In the rows, 128 means zero.
Each path below is one point turned by a fixed rotation once a step. After each direction that follows a path, write how fast that rotation turns it, in degrees per step (0 if it stays still).
Each turn is a multiple of 5 degrees from 10 to 175, or 0.
Each row of a path follows its step; steps can be skipped.
path 1
step 0: [126 143 117 129 115 125 152 131 133 137 121 119 133 135 119 129 126 141
 131 127 127 130 139 131 133 127 110 134 127 135 140 134 119 121 123 122
 145 118 125 130 134 143 124 137 127 128 136 130 128 133 118 113 129 134
 116 122 138 134 118 126 122 130 129 130 139 127 125]
step 1: [113 121 123 135 129 134 141 144 140 147 133 120 134 134 123 132 124 128
 113 125 125 117 121 132 124 130 128 136 139 129 118 133 134 130 138 127
 138 134 128 131 124 133 125 123 117 128 127 145 127 130 119 116 132 137
 121 134 138 128 133 133 136 151 125 122 123 120 136]
step 8: [139 122 131 137 119 143 136 132 134 130 127 129 130 123 129 127 123 129
 149 120 128 119 121 134 126 128 118 128 122 138 140 129 128 133 126 121
 131 133 117 126 134 111 113 125 125 128 130 119 123 111 119 131 132 121
 129 129 134 132 129 138 131 108 108 144 138 131 123]
step 12: [132 126 129 133 122 129 137 126 141 138 131 111 122 143 125 122 135 133
 124 146 122 130 127 122 130 124 156 134 126 122 133 120 135 133 117 131
 133 127 129 131 126 140 127 120 134 127 130 118 131 139 124 114 123 130
 120 136 115 137 136 127 134 128 124 122 144 122 133]
step 17: [117 134 116 123 133 114 138 142 133 144 122 122 129 136 116 128 117 123
 138 126 125 125 131 133 143 132 121 135 124 137 125 120 131 121 125 130
 118 130 125 119 134 138 126 125 122 133 127 137 138 128 117 131 139 120
 135 129 126 133 110 129 147 140 115 122 122 125 132]
step 19: [131 125 127 143 131 143 121 122 124 113 131 137 142 138 133 113 129 117
 126 148 124 113 130 138 128 140 118 118 126 125 142 126 121 135 138 140
 126 132 125 125 125 128 130 120 127 140 127 123 120 126 130 129 137 128
 128 123 136 141 134 135 117 134 126 139 118 123 126]
step 29: [136 128 137 128 135 134 135 126 123 144 119 125 134 127 123 135 132 110
 116 119 134 128 143 124 139 122 138 138 124 123 124 122 135 114 137 133
 133 128 110 123 132 138 118 119 132 122 140 124 132 121 132 131 117 131
 122 131 127 137 133 122 135 139 121 114 141 137 129]
step 30: [144 121 144 143 129 134 123 130 122 119 137 132 121 126 140 134 123 105
 123 139 132 131 126 128 135 135 128 130 135 124 120 135 126 132 146 134
 137 122 141 119 118 135 132 130 127 126 137 134 123 123 130 120 126 135
 122 118 128 127 119 113 133 138 127 112 132 131 116]
step 31: [138 131 128 135 129 130 143 127 123 107 139 141 129 131 138 120 129 130
 121 121 118 134 125 124 124 139 120 130 115 136 134 143 132 132 135 129
 142 111 131 123 132 132 141 142 132 112 124 128 127 139 134 130 124 129
 132 124 133 140 115 122 133 129 127 139 132 126 136]
step 35: [127 138 135 130 122 137 115 121 123 120 119 106 143 145 131 141 133 127
 127 127 120 129 130 132 123 133 128 118 129 118 138 120 132 132 125 138
 118 130 128 136 133 133 138 123 146 142 128 124 122 113 129 130 132 127
 131 128 138 131 115 122 120 135 134 122 115 117 127]
[126 129 128 133 131 130 129 129 130 127 129 130 124 129 128 128 126 130
 126 125 128 126 128 130 127 123 129 128 132 128 127 128 130 129 126 128
 130 130 128 130 129 131 131 129 127 129 129 127 127 130 131 128 128 130
 128 127 130 133 128 126 128 128 128 130 131 129 123]  35
[127 128 128 125 130 129 124 128 129 126 125 127 128 125 127 129 125 128
 131 124 126 128 132 123 127 126 130 125 128 126 127 124 128 127 126 128
 128 126 125 127 126 128 128 126 128 133 129 132 131 128 128 130 126 128
 127 127 127 129 125 127 129 126 130 126 129 126 127]  60
[129 126 124 128 128 130 126 127 130 131 130 123 130 125 128 132 133 128
 128 129 130 129 130 127 128 126 130 128 130 125 128 132 127 127 129 126
 128 130 128 130 132 133 131 128 130 130 128 126 128 129 127 130 130 130
 126 129 127 127 127 124 130 128 128 127 128 126 130]  125
[129 127 126 129 128 122 128 130 125 125 125 129 130 128 131 131 129 131
 127 127 127 126 126 127 127 129 127 130 128 128 128 131 128 131 125 130
 131 125 125 128 129 126 126 131 128 130 129 129 128 131 128 127 131 130
 127 129 128 126 127 123 128 131 131 126 128 127 126]  70
[128 127 127 127 128 131 127 132 130 124 127 127 131 131 132 129 125 128
 128 127 128 129 126 128 128 127 130 128 127 126 131 130 128 130 130 127
 123 131 124 126 126 130 128 129 127 126 129 129 124 127 124 127 125 125
 125 128 126 132 130 125 128 128 128 127 126 131 128]  65
[131 126 130 127 129 130 130 127 128 128 130 132 132 127 129 129 127 128
 129 129 125 126 126 128 128 127 131 128 129 126 126 128 130 128 129 130
 130 130 128 125 127 124 131 130 133 129 128 127 130 125 129 127 133 131
 126 127 131 131 126 128 128 124 127 128 125 129 129]  65
